In the rows, 128 means zero.
runs of hidden systems
path 1, datas (8 x 22)
[[158  85 133 182  40 150 105 189  93 126  70 102 170  95  96 121 120 162
  114 115 160  93]
 [157 101 119 130 182  85 148 121 137 103 208 125  94  54 131 114 187 121
  168  87  93 162]
 [ 73 168 142 101 169 123 140  86 194 149 115  90 129 217 143 124 114 112
  122 129 187 121]
 [120 123  95 143  59 125  79 159  95 135 102 178 213 127 109 145 146 166
   92 133 145  91]
 [161 140 104  97 142 145 141 107  89 123 184 140  93  70 141 103 182 101
  140 165  55 140]
 [108 126 170 140 138 179 157 109 148 146  96  61  73 167 170 112 102 125
  160 161 176 140]
 [111  83 142 184 107  92 100 162 120 118 107 192 153 117 139 165 122 160
  146  81 184 126]
 [138 165 112  85 155  80 136 105 133 100 168 201 123 126 111 121 140  54
  113 110  86 116]]
path 2, sib (8 x 22)
[[137 165  89  91 117 154 121 117 113 175 123  72 148 151 126 109 177 130
  102 163 133  99]
 [128 102 112 151 100 175  95 140  70 161 118 136 140  79 133 118 176 165
  141 159 138 114]
 [ 85 110 140 149 177 149 108 100 105 158 142 181  90 105 162 133 159 133
  176 140 161 144]
 [ 60 143 158 130 153 141 110  96 147 136  97 197 135 171 120 128  97 101
  132 134 177 108]
 [115 130 168 134  83 139 137 126 145  58 118 198 145 123  97  98  86  77
  120 136 115 106]
 [150 117 179 133  85 133 182 131 172  46 145 101  97 130 160 103  96 101
  147 143 109 157]
 [159 112 134 144  92  87 160 163 166  97 119  64 123 174 179 176  81 173
  122 105 136 171]
 [188 136  75 118 129  38 125 172 116 138 129 118 135 147 134 197 111 147
   89  69  91 148]]
path 3, vob (8 x 22)
[[156 179 132  78 115 155 161  94  93 124 134 157  69 137 158  91 147  26
  125 191  90 106]
 [144 104 180 166  53 185 159 154 129 113  64  64  99 155 164 104  93 123
  145 160 182 121]
 [152  63 146 194 141  65 130 171 117 118 128 153  91  90 164 171 129 146
  176  53 173 159]
 [129 175 102  86 181  29 138 112 164 131 148 162 122 185 128 156 128  62
  103  66 142 116]
 [148 163 113  97  44 132 129 145 151  90 113 109 209 145  68  78 135  94
   66 141 117  64]
 [186  91 122 143  83 169 145 152  93 117 165  59 117  37 132  71 208 140
  154 152 106 126]
 [126 119 106 134 181 117 132 114 115 206 131  56  71 157 215 163 184 168
  167 128 192 160]
 [ 77 143  95 137 136  87  64 136 105 189  75 215 176 190 139 197 119 150
  103 103 196  98]]
path 4, git (8 x 22)
[[143 109 100 136  96 125 112 149 126 117 152 113 174 102 128 139 160 187
  120 130 107 139]
 [120 150 102  99 172 116 130 101 124 154 161 129 111 141 165 143 164 133
  138 141 116 147]
 [107 148 124 125 115 150 110 123 107 160  82 149 130 168 143 142 109 122
  113 152 154 109]
 [135 106 127 147 113 154 110 136  85 130 121 164 128  78 107 111 140 123
  136 137 114 112]
 [116 125 155 130 168 148 147 101 142 123 143 117  88 111 121  97 133  99
  156 130 129 136]
 [104 111 162 153 112 132 134 134 163 105 106 120 136 152 129 127  96 139
  136 118 166 130]
 [134 112 126 134 107  92 126 142 140  85 156 167 152 109 131 141 132 140
  126 108 111 140]
 [149 156 119  94 128 106 153 118 140 109 148 124 110 150 147 133 120 100
  114 139  90 141]]
path 5, sis (8 x 22)
[[128 140 122 110 156 110 136 103 131 134 169 137 109 116 152 107 189  93
  151 127 146 120]
 [114 147 121 115 109 128 125 118 130 149 117 124 137 170 173 129 162 119
  126 151 178 106]
 [145 119 119 139  92 114 118 144  93 128 124 174 127 114 163 139 160 118
  133 132 143 115]
 [136 139 141 121 138 128 144 114 112 127 128 157  87 128 149 115 136  70
  143 137 135 119]
 [135 132 144 136  99 119 144 140 140 121  97 118 119 158 146 121 119  98
  127 123 170 109]
 [150 110 134 141 108  87 137 149 130 101 137 143 127 115 141 133 140 113
  136  98 143 127]
 [135 141 127 108 147  95 148 115 150 117 156 123 114 140 145 126 145 101
  132 112 129 135]
 [144 147 106 113 111 103 132 136 138 137 129  97 142 156 147 136 149 129
  112 126 143 121]]
path 6, sis (8 x 22)
[[101 132 118 133  92  88  97 139 141 105 126 211 196 150 130 161 129 148
  106 111 148 113]
 [152 157 121  86 104 130 148 110 122  77 167 170 130 102 118  94 149  73
  111 160  59 116]
 [161 135 151 121  91 171 171 127 136 122 114  33  85 145 165  94 130 114
  141 172 138 133]
 [143  78 132 181 127  97 126 167 115 144 110 107 100 126 181 184 119 186
  160  89 170 168]
 [104 146 106 114 203  57 108 112 133 145 143 207 119 148 120 181 106 113
  120  75 115 144]
 [138 192  93  69 111 122 123 116 138 132 116 122 177 167  65  98 128  74
   64 135 100  72]
 [186 107 117 136  69 173 139 156 104 126 136  41 140  66 104  66 192 132
  128 150 121  99]
 [102  80 150 171 187 154 129 111 126 166 150  92  70  92 181 127 174 175
  204 124 184 168]]
path 7, meva (8 x 22)
[[123 113 132 136  83 158 115 145 146  78 135 124 191  97  65 106 100 168
  103 138  81 123]
 [128 113 134 123 132 172 145 114 140 104 174  81 113  92 147 110 143 175
  152 169  78 176]
 [106 142 121 118 140 136 132 115 142 153 118  91 112 191 188 172 106 175
  129 157 137 166]
 [120 140 101 127 124 117  93 134  82 153 100 200 137 153 141 188  95 145
  104 138 105 133]
 [129 144 138 114 146 163 129 109  94 127 117 180  98 103  88 102 100  69
  120 150  80 111]
 [128 110 168 150 136 167 148 130 149 121  96  66 105 117  77  90  77 118
  138 118 137 121]
 [114  86 138 165 157 103 122 146 161 113 143 107 138 114 127 160 108 195
  150  81 137 172]
 [105 155 108  93 152  80 130 106 165 102 179 177 148 158 157 163 131 140
  116 125  94 158]]
path 8, sib (8 x 22)
[[148 116 131 133 112 115 150 131 124 118 148 115  96 128 197 138 160 129
  155 140 142 150]
 [129 134 120 137 126 100 123 143 119 157  95 127 120 169 162 166 118 131
  123 110 169 126]
 [154 129 112 132 129  97 119 146 100 137 110 163 127 116 102 134 127  92
  112  95 127 102]
 [149 130 136 121 141 136 147 122 129 128 135  95 104 107 103  85 150  81
  136 119 131 107]
 [115 107 140 148 118 144 125 133 153 130 128  74 149 120 118 106 146 159
  142 122 169 121]
 [111 111 114 139 132 100 107 131 137 124 153 158 158 118 146 151 161 167
  139 110 147 139]
 [116 163 111  97 142 106 126 102 127 136 142 171 129 157 151 134 153  94
  120 140 132 116]
 [134 146 138 120  80 163 132 128 109 126  96 132 128 140 124  98 127  88
  114 162 135  93]]
path 9, datas (8 x 22)
[[150 112 142 152 112 132 132 155 108 123  84 132 102 135 120 162  49 135
  118 118 103 145]
 [161 111 128 140 154  94 137 150 129 114 126 122 107 104  88 149  83 125
  123  78  89 149]
 [133 140 119 115 170 108 134 127 162 132 128  80 137 144  73 130  90 133
  103  87 104 132]
 [118 129  99 122 144 133 102 134 142 148 130  84 180 126  72 132 122 181
   98 112 112 124]
 [106 131  96 116 168 152 104 108 118 159 158 111 150 103 105 128 155 182
  128 144  94 141]
 [ 71 132 127 126 171 182 104  91 119 166 132 140 121 129 132 130 130 165
  146 169 128 142]
 [ 75 115 150 149 133 176  99 109 106 132 112 199 128 115 128 132 111 144
  146 163 136 129]
 [106 120 167 139 118 160 131 112 119  86 129 210 109 106 129 116  95  98
  148 157 101 135]]
path 10, git (8 x 22)
[[ 50 129 150 131 195 124 110  94 188 123 144 153 160 141  81 121 107 147
  136  98 154 134]
 [ 77 146 141 110  92 147 114 110 171  72 143 186 197 146 104 114 105 142
  105 160 105 123]
 [134 131 136 110  82 170 148 117 128  74 164 133 127 108 161 117 126 148
  131 196  56 162]
 [140 114 143 141 132 146 155 129 119 129 126  95  65 145 202 167  93 163
  155 158 107 187]
 [132 106 127 161 153  83 114 155 103 149  91 166 100 145 148 203  70 153
  131  84 134 158]
 [145 148 105 113 161  86 112 134 110 132 115 184 134 120  59 147  86  88
   92  82  79 112]
 [150 159 114  93 133 167 138 119 134 129 121  61 141 123  42  81 101 106
   88 137  69 105]
 [120 109 115 138 135 175 119 130 146 151 140  17 154 113 107 112 146 214
  131 142 124 147]]
path 11, meva (8 x 22)
[[124 133 103 128 147  95 117 134 128 162 117 116 130 167 155 176 124 160
  121 106 150 142]
 [120 149  99 110 135 108 102 121 106 140 134 191 150 129 115 144 140 113
  105 125 106 113]
 [129 146 137 112 117 171 128 113 118 125 120 125 129 111  85  76 132  85
  118 153 114  95]
 [124  96 152 161 120 169 127 138 135 131 111  68 125 105 111 101 123 158
  148 128 155 128]
 [ 98 102 133 150 158 107 120 123 147 132 153 138 123 129 172 164 140 178
  160 109 155 167]
 [103 160 122 101 124  95 124 109 142 110 137 200 141 176 164 157 120 106
  116 140 129 127]
 [160 141 135 118  63 148 137 144 100  97 101 159 133 123 108 104 106  77
  100 156  94  97]
 [177  97 148 153 122 160 153 147 107 122 120  61  76  74 113  98 122 121
  153 123 110 138]]
path 12, vob (8 x 22)
[[124 150 130 100 155  98 155 112 170 101 155 117 111 170 152 158  86 135
  121 127  88 174]
 [151 132 114 120  86 108 131 156 143  97 117 110 167 148 106 155  75 159
   86 123  79 142]
 [186 123 100 123 131 119 134 153 100 127 144  91 120  82  90 129 123 139
  112 110  56 141]
 [147 139  98 114 173 135 131 128 124 182 122  36 111 134 101 126 132 148
  116 117 120 133]
 [102 117 102 146 157 141  82 134 116 189 107 103 169 121  83 137 141 184
  116 106 157 112]
 [ 82 134 108 120 183 150  83  97 105 167 144 184 149  96  83 112 166 135
  133 134 128 110]
 [ 60 153 149 108 150 201 116  73 138 135 134 159 132 138 121  88 136 117
  141 194 133 117]
 [ 74 102 181 157 103 191 126 110 138  92 124 169 124 121 163 120 102 160
  164 184 137 152]]

runs to name
path 13 (2 x 22)
[[123 128 108 126 149 120 106 140 135 125 124 128 168 121  54 150  75 166
   88 101  70 138]
 [123 137 104 107 167 153 122 115 132 138 150  90 140 110  73 128 104 170
  107 135  56 151]]
 | datas
path 14 (2 x 22)
[[148 105 166 150  96 150 139 137 119  92 116 151 124  63  65  49 146  48
  143 112 147  73]
 [129 105 177 138 102 130 171 121 200  51 167  81 133 105 121  60 154 106
  156 121 153 128]]
 | datas
path 15 (2 x 22)
[[124 117 126 134  77 123 126 142 164  98 144  98 186 131 138 114 165 166
  124 132 155 121]
 [131 137 108 111 117 100 132 120 130 119 172 144 135 131 191 141 184 142
  137 144 127 146]]
 | git
path 16 (2 x 22)
[[149 141 148 120 125  89 170 137 176  90 117  91 106 183 139 154  56 113
  112 100 110 156]
 [184 126  92 122 111  74 131 172 119 109 137 118 148 120 105 170  97 150
   87  88  61 150]]
 | meva
path 17 (2 x 22)
[[118 104 123 155 153  93 108 140 117 155 119 150 127 122 138 153 148 141
  145  83 177 123]
 [108 140 129 116 141  96 124 110 143 109 150 191 138 131 127 118 154  87
  130 112 145 108]]
 | meva
path 18 (2 x 22)
[[ 94 127 149 109 177 175 153  78 168 105 193 100  94 108 151  99 144 150
  169 173  90 178]
 [ 87 136 131 132 105 149 117 126 145 143  93 108 148 201 181 178  81 201
  118 166 145 157]]
 | sis
path 19 (2 x 22)
[[ 88 118 165 146 145 150 130 117 171 113 109 113 141 140  86 104  85 131
  135 112 157 121]
 [107 115 129 136 110 120 112 135 157  82 148 166 185 112 101 129 122 160
  117 117 110 131]]
 | datas
path 20 (2 x 22)
[[ 73 164 115 102 192 125 101  93 152 184 111 124 148 181  98 126 129 125
  111 115 172 104]
 [112 137 123 121  90 160  96 127 114 107 124 182 190  94  65  88 143 112
  102 147 109  82]]
 | sib
path 21 (2 x 22)
[[ 92 141 172 128 125 135 152 108 169 111 103 133 103 190 171 135  84 107
  141 144 171 135]
 [150 106 140 159  74  97 126 167 111  91  98 181 136 129 137 168  78 134
  116 108 120 136]]
 | meva
path 22 (2 x 22)
[[113 138 119 110 235  61 143  99 179 153 170  96  92 154 141 151 148 120
  151  63 156 157]
 [110 173  65  87 126  78  95 129 149 169 127 120 211 191 114 156 165 150
   72 106 158  93]]
 | sis
path 23 (2 x 22)
[[160 158  81 104 147  95 117 127  62 188 118 163  91 143 171 169 160  94
  115 132 119 117]
 [130 157 127 121 105 161 116 129  89 170  58 133 123 161 100 108 105  75
   98 146 156  70]]
 | vob
path 24 (2 x 22)
[[144 116 141 153 110 120 131 153  99 131  79 153  89 151 156 176  61 124
  127 120 129 146]
 [170 120 128 138 140  87 135 155 109 119 110 149 102 110  93 150  84  91
  115  77  98 129]]
 | datas
path 25 (2 x 22)
[[190 113  99 125 158  92 149 141 114 147 176  59  91  76 143 111 213 116
  151  91 127 134]
 [110 153 117 117 160  91 129 117 157 183 103  77 125 197 150 136 157 111
  126  94 220 103]]
 | git
path 26 (2 x 22)
[[110 122 147 133 149 166 120 112 111 121 124 166 106  99 100 119  93 123
  136 148  86 138]
 [108 115 161 143 147 162 138 117 147 107 122 120 107 119 103 115  78 139
  143 135 108 148]]
 | git
path 27 (2 x 22)
[[180 109 157 155  46 139 161 174 103  96  68 105  89 155 173 160  44 132
  121 148 106 152]
 [200 102 120 145 161  79 151 162  84 134 127 125  45  97 152 182  86 122
  142  82  68 179]]
 | meva
path 28 (2 x 22)
[[124 123 155 135  69 175 127 138 131  74 111 157 161 105  74  93  86 115
  108 156  92 109]
 [151  89 166 155 115 173 158 135 135  92 144  71  89  81 136 103 110 155
  162 148  96 169]]
 | meva
path 29 (2 x 22)
[[164  77 124 164 129 143 125 168 120 120 137  59 136  57  75 128 111 199
  134  96  83 157]
 [ 96 135 106 109 229  85 124  97 179 157 174  94 125 147 123 157 135 171
  138  84 127 170]]
 | git
path 30 (2 x 22)
[[146 101 112 148 186  57 118 148 140 133 151 128 133  87  75 140 144 127
  135  30 137 128]
 [120 164  97  85 174 100 127 102 170 146 165  87 161 139  80  88 184 100
  108  98 144  93]]
 | sib
path 31 (2 x 22)
[[125 162 147 108  42 143 150 131 147  95  89 123 150 202 164 118  99  97
   97 177 150 100]
 [196  93 146 163  41 117 152 182  91  77 113 133 105 100 169 146 108 126
  130 133 104 146]]
 | sib
